(in the rows, 128 means zero)
One turn moves every row onto another: examples first, then more rows asked
paveg: [131 118 154 113 182 116 131 133 140 116 121 129 138 132 113]
memad: [152 119 130 117 182 129 149 122 142  90 133 121 120 164 121]
filon: [134 139 131 141 144 150 131 131 125 145 138 128 117 141 120]
Zozog: [164 113 117 125 151 147 156 142 131 134 119 130 112 147 114]
bafis: [152 127 124 109 159 157 155 127 146 101  97 107 126 121 119]
ped: [135 136 157 129 158 178 129 116 141 127 133 122 116 141 110]
ganem: [118 129 140 117 173 121 155 102 158  93 133 128 122 130 100]
darim: [141 135 134 115 163 143 139  99 143  88 131 111 101 148 102]
Zeza: [141 103 110 113 180 139 156 135 146 127 126 128 134 159 116]
meved: [131 106 141 148 161 150 148 142 124 124 127 126 110 153 131]
Viko: [113 129 129 117 176 168 137 102 150 104 127 108 125 117 118]
nata: [142 127 131 144 139 113 142 124 157 110 131 127 126 150 112]
gumig: [118 131 113 120 159 159 133 103 129 116 121 114 100 132  93]
zore: [143 120 132 129 166 109 166 130 130 107 126 141 113 148 103]
telu: [121 130 148 109 158 132 140 138 144  97 121 108 128 123  90]
varov: [112 113 129 127 171 141 180 112 130 115 135 126 116 128 129]
Sazo: [142 129 159 125 182 149 118 106 157 108 130 133 132 133 111]
Zup: [150 121 107 129 160 178 131 119 143 131 123 116 120 129 128]
nasum: [142 120 168 129 160 126 161 124 146  95 122 127 117 137 112]
sufe: [135 125 134 116 147 114 139 138 143 145 129 129 131 138 111]
lamo: [123 133 126 125 148 169 137 120 156 130 130 120 126 103 106]
feko: [130 125 122 131 182 150 113 120 142 105 140 134 123 107 107]
zonog: [120 143 146 144 157 143 139 106 145  91 129 125 121 113 107]
Foz: [148 120 125 122 163 148 179 111 148 126 138 141 105 125  95]
nofev: [124 113  93 124 166 152 140 119 140 141 122 128 122 138 102]
tigof: [142 101 138 119 161 173 137 122 166 138 137 131 111 131 110]
Rubi: [165 104 137 133 161 125 154 138 151 124 130 141 123 136 129]
Dife: [164 133 113 136 176 154 152 125 127 105 118 136 112 117 104]
Bigeg: [134 122 112 126 154 134 156 100 158 105 120 120 133 126 142]
Gosos: [141 110 121 129 164 159 144 150 134 141 128 130 126 114 128]

varov moves to bafis
Viko moves to Zozog
Now these:
telu moves to tigof
ped moves to sufe
Zeza moves to darim
Rubi moves to zonog

One turn moves every row onto another: examples first, then more rows asked
deg: [127 108 121 126 130 125 116 126 121 134 146 138 156 131 116 153 110 112
 142 144 115 108 119 131 133 127 131 113 158 145 128]
bof: [117 115 150 120 141  94 123 144 145 131 114 115 155 114 138 115 151 138
 144 139 114 149 122 131 114 137 154 151 122 158 119]
Tumid: [115 133 121 134 110 110 125 143 146 100 123 117 122 114 115 137 125 121
 147 143 126 158 138 163 126 123 143 136 126 160 105]
rir: [116 143 146 138  99 111 135 140 145 107 132 143 130 108 117 133 122 104
 133 140 121 148 135 160 113 146 149 133 142 158 108]
Fub: [114 127 121 140 154  89 141 165 138 133 105 118 121 115 130 112 126 115
 141 137 121 117 148 123 114 123 148 113 113 134 119]
sazip: [133 140 134 125 125 105 135 137 144 107 120 142 128 118 131 120 163 142
 133 134  98 127 113 145 107 134 154 130 138 168 130]
komod: [120 134 128 150 138 103 146 158 142 154 121 135 134 111 133 119 129 104
 142 134 108 113 141 129 100 140 155 110 122 125 123]
tusut: [115 123 134 116 111 115 112 136 111 133 155 140 153 127  97 145 114 130
 145 142 127 139 125 139 124 132 113 120 142 121 137]
femu: [128 125 135 113 109 114 108 147 110 141 148 142 150 117  94 136 121 137
 150 138 132 134 125 127 130 129 126 111 144 121 134]
Miked: [127 122 141 121 110 110 109 139 113 142 150 136 151 118  95 133 121 134
 153 143 119 141 121 131 125 129 106 130 152 120 138]
Dos: [138 102 111 124 108 102 122 130 105 135 142 145 147 133 114 121 126 120
 132 133 113 122 130 134 137 128 126 100 145 118 136]
zufik: [122 135 130 150 149 104 138 149 134 147 123 140 129 133 149 117 129 135
 151 116 116 150 126 144 127 107 125 125 119 127 154]
Rozis: [118 135 155 143 154 108 147 139 139 126 110 151 128 130 159 115 119 127
 136 111 110 118 131 132 122 121 120 127 138 146 147]
rames: [109 108 146 124 127 100 119 119 115 113 127 130 132 120  93 140  98 136
 121 139 137 142 120 132 120 134 106 133 129 122 125]
Gusu: [135 135 132 123 127 102 138 132 149 111 112 131 119 125 130 125 159 148
 134 138 100 129 113 147 108 131 152 136 128 166 124]
pege: [109 160 137 130 132 118 137 166 148 117 118 123 132 125 127 138 131 115
 146 133 115 100 149 137 111 145 132 120 134 143 127]
Zegi: [119 121 156 122 134  99 124 144 145 138 123 126 162 112 139 116 152 131
 144 137 109 146 120 132 108 145 158 147 130 156 122]
kopu: [124 134 126 129 129 118 109 134 134 118  99 138 114 126 120 117 114 130
 133 104  98 165 135 135 135 144 143 119 140 172 136]
dezar: [148  95 130 132 119  87 133 115 117 123 111 131 117 129 108 114 117 130
 112 134 114 121 117 126 135 129 115 128 144 123 124]
lal: [143  95 136 123 121  89 131 120 119 125 102 126 118 128 108 125 110 134
 114 129 129 111 125 121 138 136 125 115 134 125 117]
Rupo: [125 106 152 125 125  99 121 122 119 127 116 130 124 111  90 135 101 144
 121 135 141 139 116 122 120 136 119 129 125 118 119]
liv: [111 156 125 144 128 115 128 169 136 114 126 132 143 113 122 111 138 111
 126 125 130 142 137 137 113 138 153 126 120 123 134]
kudun: [135  90 126 127 120  85 135 113 112 124 116 134 125 132 111 120 108 125
 108 133 122 124 126 130 132 133 120 116 130 117 122]
Kupa: [117 129 154 140 128  68 131 151 134 136 116 126 130 112 123 127 165 132
 156 139 102 128 115 140 112 147 133 120 137 154 141]
nin: [121  96 135 124 145 105 126 115 124 116 118 127 133 132 113 147  93 118
 119 145 127 109 117 124 132 127 123 128 146 148 115]
vofoz: [139 121 129 121 121 130 111 137 125 141 144 136 153 129 108 156 115 121
 144 139 126 112 114 127 138 133 140 116 157 141 127]
desop: [153 108 115 128 106 104 122 131 112 137 138 141 140 130 111 116 134 125
 136 135 104 119 122 131 140 124 121 113 158 123 136]
Pofeg: [116 117 148 131 104  82 137 151 132 131 125 142 139 103 127 104 123 100
 143 140 118 149 154 145 118 141 150 119 135 146 105]
ges: [116 145 139 141 148 118 130 149 143 132 121 128 139 143 151 133 126 135
 151 116 122 144 127 146 133 115 119 141 127 137 152]
ragi: [140 112 127 124 130 128 113 130 126 138 146 136 156 127 114 142 114 118
 144 147 113 115 113 124 135 120 131 132 167 147 126]
nuz: [134 100 143 124 144 109 122 117 130 121 118 125 133 128 110 137  97 124
 120 147 124 117 110 118 133 122 124 147 155 149 114]
gofil: [116 128 134 147 131 107 109 135 132 141 100 136 113 113 115 129 117 126
 155 106  89 156 133 133 125 153 128 106 144 165 143]
Rez: [129 103 142 127 142 109 118 122 126 113 110 123 128 120 102 146  97 129
 117 137 141 116 110 117 137 129 133 131 143 145 114]
Kelan: [133 140 131 124 118 119 115 131 141 138 106 140 113 139 121 128 112 128
 137 108  92 161 134 143 130 155 145 122 139 167 133]
mebun: [113 121 142 152 110  93 136 141 139 112 115 134 129  99 128 131 129  95
 149 136 107 117 143 148 122 146 135 109 155 165 112]
kibu: [119 140 158 144 147  91 149 147 132 140 118 154 124 133 149 108 119 125
 131 115 118 141 126 137 120 123 125 129 128 130 152]
Suter: [120 102 121 144 112  91 132 140 139 135 117 119 133 102 126 115 126 116
 154 139 117 161 149 151 120 127 147 123 115 139 100]
gama: [120 113 123 147 114  92 136 138 149 123 108 108 117 115 127 145 128 110
 162 143 108 124 145 157 129 134 131 116 134 160 104]
tud: [107 142 127 154 144 125 135 145 154 110 103 111 124 109 125 141 127 124
 139 127 116 111 138 136 103 140 130 127 121 136 122]
Genof: [121 107 155 126 125  94 118 125 117 123 123 125 129 114  91 128 106 140
 128 141 130 144 117 124 122 130 100 145 140 122 125]
gid: [125 133 132 144 152 118 142 139 145 142 116 135 131 139 160 129 126 137
 156 116 105 124 132 142 126 111 120 126 128 139 147]
Fuf: [119 151 129 135 130 105 139 159 148 128 114 114 126 133 122 124 127 119
 123 132 131 143 138 144 112 141 149 141 103 117 121]
sagav: [111 147 164 147 149 113 139 141 141 124 116 145 137 132 150 124 117 125
 130 110 123 140 122 140 122 131 121 144 135 138 151]
febak: [148 107 116 128 106 115 117 134 112 140 134 142 148 121 112 129 131 126
 140 126 116 111 126 126 140 134 133  97 151 121 133]
Fuv: [121 118 140 137 136 109 110 132 139 157 102 133 127 122 124 122 103 120
 144 110  98 172 133 129 126 153 149 125 133 162 129]
pud: [117 124 138 121 138 102 105 149 130 147 106 134 129 127 124 114 107 120
 149 114 102 169 142 125 137 144 147 119 139 171 133]
vude: [117 133 143 127 129  94 115 142 134 145  97 131 104 131 116 131 109 128
 154 113  93 151 140 135 131 154 125 110 141 168 138]
kar: [117 121 147 147 134  70 130 143 137 134 108 116 124 109 122 129 164 138
 154 138 104 133 111 140 111 142 131 124 128 151 137]

pege moves to Fuf
Miked moves to dezar
Now these:
rir moves to Suter
Dos moves to nin
kibu moves to gid
lal moves to vofoz
Kupa moves to Gusu
pud moves to vude

